Where one turn sends some rows of the set: a few examples, then the rows asked
dibe: [  0 -10 -12   8 -12  23  26   7  -7   5   0   0   5  10  22  -6 -19 -21
 -51 -10 -11]
goru: [ 23   7  -6 -18   0 -10  44  36   9 -14   0  12   6  13 -18  -9  -6 -27
   6  -8  15]
puvon: [ 20  14  -3   0   4 -13  37  39   6 -18   8  15  23  24 -15  -2  -1 -27
   1 -13  13]
bif: [ 15 -10  11 -23  -6  32  44  47   4  -3  -4  16  -1 -13  -1 -10  -6   8
 -26  26 -18]
Tok: [-10  -5  -9  11   1   0 -32  33  13 -11  35  33  28 -12   7  -1 -22  17
  -5   4 -16]
vup: [  4  14 -16 -26  10  22   4 -24   7 -15  10  -6 -20  -7   3 -11   5  19
  -6  -2   6]
papin: [-14  34 -20  -7 -13  15 -25  -1   8  -9  14  -8 -12 -12 -10 -12 -14  14
  -6   0  -9]
Tuz: [  7 -20  -5  -3  -6   8 -24 -14  31 -11   9  25  25   1  23   5   2  19
  -1  15 -13]
tus: [ 13  27   2 -13  41  23  14   8   9 -21  32   2  -1   5   9   4  11  29
 -13   3  -4]
zun: [ 22 -30  12   5   0   6 -11  28 -19  13 -10 -10 -17   0  16  -3  27  -7
  -8  23 -14]
Zetup: [ 21   7 -13 -12 -13 -13  33  24   6 -11  -9  -3   0  17 -13  -8 -12 -35
   0 -16   8]
Tez: [ 10 -10   7  18  -6   0 -27  40 -11  14  -5   1 -12  -6   8  -9  22 -22
 -34  21 -19]
Lon: [  5  10  10   6 -13  18  23  47  -6 -13 -14  29  24  -6   0  10  -6  30
   4  36  -1]
Vod: [ 12 -17 -17  -9  20   7 -11  47   0 -20  25  17  -1 -28  12  -6 -29  11
 -21 -12 -28]
feb: [ 27 -34 -13 -23  14  14  -3   0  18 -22   1   6  -4 -14  29  -2  -4  14
 -17  -1 -24]
dala: [ 17 -24   4  -8  28   9  -3  22   9 -14  30  19  19  -1  30  13 -11  30
  11   6 -12]
Dud: [ -2  31   0  -5   2  17 -13  -7  19  -9  17 -12   4  13   8  12   4  30
  10  13 -11]
Pef: [  6 -22   4  14   3  -1 -16  48 -40  11   3   4 -15 -12   2 -14  11 -11
  -6  14  -3]
buv: [  5   7  -3  -8 -25  20  18  16  20   7 -28  30   3 -13   9  -2 -14   3
 -25  39   8]
Nevup: [ -8  47  -3   6  18  13 -14  32  10 -15  35   1   6   0  -5   5  -7  23
 -13   3 -17]
Nud: [ 17 -14  13  19   6   1 -17  18  -4  14  -5  15  -1   8  21  -1  38 -13
 -26  32   0]
revi: [ -1  28 -18 -17  26  18   3  14  -4 -20  30   6 -17 -19 -11 -19  -6  10
 -28 -11  -4]
gidid: [ 18  25  -6   8 -18 -18  17  30  19 -14 -12   2  21  30 -11   4  -3 -30
   1  -4   1]
Voriz: [ 13 -27  12  15  14   1  -8  27 -33   9   2  20  -3  -1  13  -5  28   0
   1  24  16]
sar: [ -9   8 -13  37 -20   9   4   8 -17  -5 -10  13  30  19  22  12 -21   0
 -22  -1   6]
fot: [ 20  24   1   0  -5 -16  29  38  21 -17  -4  15  26  25 -15   5   5 -21
   5   4   8]
Lov: [  2  -8   6  29   7  -7 -24  37 -22  12   8  29   2  -6   4 -11  24 -15
 -25  22  10]
Nole: [ 23  17  -8 -11 -21 -15  24  24  21  -8 -21  -1   5  18 -13  -2  -7 -29
   7  -2   4]
giri: [  1 -10   1  22  -1  23  31  36 -32 -17  16  -2  27  19  13   5 -13   3
 -21 -12 -20]
zeder: [  1 -11 -26  -6 -13   4 -33   9  20 -19   4  23   6 -24   4 -15 -15   0
 -33  -3 -28]

bif turns into giri
Tuz turns into zeder
fot turns into gidid
Where do these go?
Dud turns into papin
zun turns into Pef

